(in the rows, 128 means zero)
Each named move below is a turn or a mirror, shown by a few rows before and after it. Which moves, in which order, take the first row of each later pair to the second? The first pair is answered.
tup (before |-> after):
[112 136 107 128  72 112 133  92 121 139 112 139 119 121 130  93 127 100
  99 126] |-> [ 91 131 101 136  68 127 145 101 128 158 138 119 126 114 124 122 122 109
 102 126]
[132 129 133 149 145 114 137 150 132 115 113 149 113 130 131  91 138 110
 125 129] |-> [101 122 121 157 143 135 148 163 140 143 148 121 124 121 126 126 132 122
 128 127]
[116  95 139 121 143 132 134 151 176 176 121 152 142 119 136 123 145 156
 131 119] |-> [127  98 145 116 147 120 127 144 169 159  95 166 135 124 140 103 148 148
 131 119]
[ 78 112 125 165 111 103 133 166 154 151 149 127 136 136  92 134 156 102
 134 110] |-> [110 118 136 155 113  81 120 149 141 116 109 157 124 143 101  92 161  89
 131 111]
rerak (before |-> after):
[107 115 114 168 135 133 140 177 180 143 144  99 140 154 132 124 132 121
 151 127] |-> [ 93 123 106 151 121 103 120 180 153 136 133 104 152 156 151  95 124 104
 140 137]
[ 87 144 152 109 113 162 141 102 136 137 139  90 135 175 112 133 100  89
 145 150] |-> [ 83 145 150 107 111 159 139 102 132 137 137  92 136 175 113 131 101  92
 141 153]
[125 144 101 144 116 138 123 144 147 135 134 116 142 147 143  74 110 141
 133 137] |-> [131 146 104 134 113 139 114 131 137 135 127 120 143 147 144  72 105 150
 133 136]
Nelo (before |-> after):
[171 129 169 130 149 134 147 131 144 132 115 146  87 120 155 139 135 135
 106 131] |-> [128 121 144 149 145 121 154 169 154 149 147 123 100 123 160 143 130 109
 101 132]
[ 95 167 153 131 125 140 126 150 105 121 104  89 139 134 133  60  89 122
 144 142] |-> [109 172 162 125 125 145 121 138 102 114  94  95 134 132 131  60  90 129
 146 142]
[ 66 118  67 119 110 113 128 172 132 152 159  90 180 158 162 140 153  90
 130 159] |-> [184 136 130  66 117 144 104  63 105 105  70 156 144 149 149 126 165 156
 141 155]
[151 122 114 164 146 133 133 162 140  84 119 132  85 132 114 116 164 153
 177  85] |-> [137 118 105 171 148 130 138 176 146  90 130 126  90 133 114 119 161 142
 176  86]
ter (before |-> after):
[143 110 125 139 130 119 134 122 159 110 112 134 129 128 116 111 135 107
 111 125] |-> [117 113 112 129 116 103 127 126 145 121 120 124 140 126 125 107 126  99
 103 135]
[141  93 157 102 125 213 131  97 167 124 141  83  81  75  75 165 120 195
 128 123] |-> [139 117 151  46  92 159  83  64  97 107  95 112  96  74 109  96 101 176
 100 143]
[ 91 119  89 151 170 108  69 129 107 133 129 127 145 172 136  88 129 142
 146 153] |-> [107 104 101 181 187 136  95 139 141 132 142 120 133 177 116 119 139 154
 163 139]
[117 162 122  99 101 145  85  90  95 122 161 115 100  99 130 137 109 121
 150 145] |-> [123 151 127 125 115 168 106 103 125 131 178 106  92 100 116 171 117 130
 163 135]

Each pair is 2 to 3 moves apart.
[187 128 135 123 133 107 128 116 124 106 114 134 120 131 125 103 137 130
 134 119] |-> [149 124 112 134 127  87 125 149 122 114 134 124 132 137 141  89 131 100
 122 122] => Nelo, ter, ter
[118 136 113  99  68 125 112 135 117 119 110 139 162 115 150 128 102 127
 124 140] |-> [147 126 123 132  90 117 120 158 145  91  91 161 145 130 145 107 123 105
 134 133] => ter, rerak, tup
[171 105 150 181 185 168 188 198 179 126 125 126  87  89 128 127 135 121
 154 148] |-> [110 116 111 157 155 105 154 225 131 131 126 120 118  91 173  72 108  67
 122 173] => rerak, ter, ter
[105 138 178 107 129  95  91  89 121  61 135 164 118  92 125 150 168 133
 108  99] |-> [ 59 122 157 140 134 100 111 138 148  83 179 133 126  96 120 175 167 111
 112  97] => rerak, Nelo
[124 128  84 155 139  73 128 193 149  89 114 148 120 157 157  83 107  28
 132 107] |-> [181 132 117 149 157  91 129 156 159  67  78 174  96 159 141  83 123  54
 141  98] => ter, ter, Nelo
[ 88 134 104 151 126 153 139 133 167 159 139  68 158 120 143 141 143 151
 171 127] |-> [150 150 134 112 124 152 117  69 136 128  80 112 140 116 144 111 144 178
 170 127] => rerak, Nelo
[154  91 156 190 163 164 181 164 203 122 171 114 111 132  87 148 176 117
 152 111] |-> [222 119 192 124 148 156 139  77 150  87  97 165  92 123 101 107 174 150
 145 120] => ter, rerak, rerak
[166 105 147 109 128 164 114  89 140 130 109 112 127 118 145 135 107 158
 109 127] |-> [154 104 136 126 127 120 105 124 135 107  92 127 129 132 165  83 111 108
  98 132] => Nelo, tup
[169 128 146 118 149 125 102 123 115 116  88 156 123 139 125  93 129 116
 121 128] |-> [107 133 119  94 117 124  94 126  91 158 129 117 149 122 135 121 104 125
 107 138] => tup, ter, ter
[201 119 181 135 135 197 171  91 139 101 118 167  97 125 119 160 130 149
 126 123] |-> [150 138 157  68  88 165 129  61  67 132 122 150 132 102 151 138  95 157
  99 149] => ter, rerak
[168 129 144 113 126 117 157  86 141 120 141 149  76 109 165 123 154 142
 125 130] |-> [157 122 140 131 133 131 171 105 162 134 165 136  74 109 159 145 154 144
 127 124] => rerak, tup
[185 113 158 144 158 190 155 108 162 111 127 136  94 124  89 153 144 157
 173 115] |-> [159 117 146 124 144 203 153  92 150 136 147 116 108 111  90 177 131 178
 169 119] => ter, tup, ter
